Questions about the grid below.
1) The entry just right of -45?
2) The entry just right of 18?
3) The entry just right of -4?
4) The entry just left of 46?
[[2, 9, -14, 10], [14, 5, 14, -37], [45, -38, 10, 15], [-2, -34, -29, 46], [-7, -4, 4, 27], [-30, -45, -32, -17], [33, 25, -31, -11], [30, -24, 41, 32], [18, 44, 11, 39]]
1) -32
2) 44
3) 4
4) -29

((208, 55, 119, 159, 134, 70, 180, 128, 203, 109, 56, 179), (188, 130, 168, 125, 181, 16, 108, 78, 69, 135, 98, 117), (86, 163, 155, 136, 69, 223, 87, 136, 110, 108, 230, 103))
The entry just left of 230 is 108
Give the third smallest entry.
Answer: 56
Give the fifth entry in reading order.
Answer: 134
The entry just left of 180 is 70
Give the entry just right of 128.
Answer: 203
Give the 2nd smallest entry.
Answer: 55
The entry just right of 181: 16
The entry just left of 56: 109
The entry just right of 230 -> 103

Questions about the matrix below. Rows and columns are numbered from 1.
1) The entry directly above 3702?
2) The entry in the bottom-right corner?
3) The entry at row 1, column 1?
4) The entry just right of the largest entry?
5) The entry directly above 3116?
6) The entry just left of 4405?
7) The entry just right of 3091?
8) The entry just right of 3116?
7005,4189,3130,7303,2762,6292
3682,3943,3434,4739,3587,5373
5684,9064,3091,6681,8925,6674
9282,5437,3116,7622,5341,7380
3191,4156,9016,4049,4379,5434
6445,9101,2939,6940,9038,6590
5351,3276,3797,6235,2593,4869
4324,3702,8737,4904,4082,5787
6114,8917,2975,6532,9101,6919
3717,4103,9070,4861,4178,5440
2474,3310,8645,5094,2689,4405
5679,7985,3219,5726,8817,7311
2942,4178,9291,5117,3648,4488
7747,6213,2674,7673,4794,6742
4074,2782,4881,5494,2115,4470
1) 3276
2) 4470
3) 7005
4) 5117
5) 3091
6) 2689
7) 6681
8) 7622

(34, -23, 32, -18, 20, -12, 32, 24, 9, 55)
What is the 1st entry from the right? 55
The third entry from the right -> 24
What is the 3rd entry from the left? 32
What is the entry just right of 34? -23
The entry just right of -12 -> 32

[[-15 -19 -25 -25 -24  27  25 -21 -14  -2 -26 -21 -23  19  -7 -26]
 [-14  21  17   5   4  -5 -11  -2  22 -19   8  17   9  -5   4  12]
 [ -3  14  29  21   7 -25 -29  20  14 -27  25  21   4 -23   8  31]
 [  7  -3   8  21  18 -19 -16  20  -6   2  18   6  12 -21 -10  14]
 [ -9 -11 -18 -22 -18  10   7 -24 -10  -6 -22 -17 -15  11 -12 -21]
 [ 25 -43 -38 -12  -7   7  16  -1 -47  34 -22 -38 -15   9 -18 -28]
 [  9  -4   1  13  13 -18 -13  14  -7   9  11   2   9 -18  -5   6]
 [-36  20  -2   0  17  11   1 -28  20 -14  -3  12  26   1 -40 -10]
 [ 16 -25 -22 -18 -21  19  22  -3 -23  20 -19 -24 -24  20  11 -19]
 [ 30 -11   1  -3 -12  -9  -5  13 -13   9  -1 -10 -15   4  22   5]
 [ -7 -13 -17 -25 -25  23  19 -21 -10  -6 -24 -18 -22  24  -2 -20]
 [ 14   6  21  16   6 -26 -24  20   4 -10  20  12   2 -18  12  24]
 [ -6   8  17   9   1 -12 -15  10   9 -20  12  12  -1 -11   7  17]
 [-21  20  16  15  16 -14 -17   1  20 -16  16  21  19 -20 -10  13]]
The top entry of the column that holds the smallest entry -> -14
The third-last entry, reading row by row is -20
The smallest entry -> -47
The bottom-right entry? 13
The maximum is 34
The entry in the top-left corner? -15
The third entry on the diagonal from the top-right corner: -23
The third largest entry? 30
The last entry in the row that holds the smallest entry: -28
The entry just left of 31 -> 8
The fifth entry in reading order is -24
The 3rd smallest entry? -40
The bottom entry of the column that holds the largest entry? -16
The entry directly above the smallest entry? -10
The entry just right of 26? 1
The first entry of the largest entry's row: 25
The entry directly below 31 is 14
The largest entry in the last row? 21
The second entry on the diagonal from the top-right corner? 4
The entry just left of 29? 14
The entry in the top-right corner is -26
The entry just right of 30 is -11
The second largest entry: 31
The entry directly below the smallest entry is -7
The 4th entry from the end, reading row by row: 19
The second entry from the end, reading row by row -> -10
The second smallest entry: -43
The entry just right of the largest entry? -22
The top entry of the column that holds the largest entry? -2
The 2nd entry on the main diagonal? 21

Read these off the table that follows.
1) What is the bottom-left entry?
2) What is the 3rd entry, reading row by row?
3) What is the bottom-right entry?
4) What is the first entry on the main diagonal?
5) What is the smallest entry in the first column?
6) What is the first entry on the diagonal from the top-right corner?
7) What is the largest entry in the last column?
8) What is the entry directly below -13?
24,23,20,11
-11,3,15,24
-23,-24,-19,-2
-21,-25,-23,-9
5,17,27,28
14,10,11,4
30,24,18,5
10,6,6,-2
1,-4,-13,-25
28,24,20,9
-3,10,22,27
6,1,-8,-23
1) 6
2) 20
3) -23
4) 24
5) -23
6) 11
7) 28
8) 20
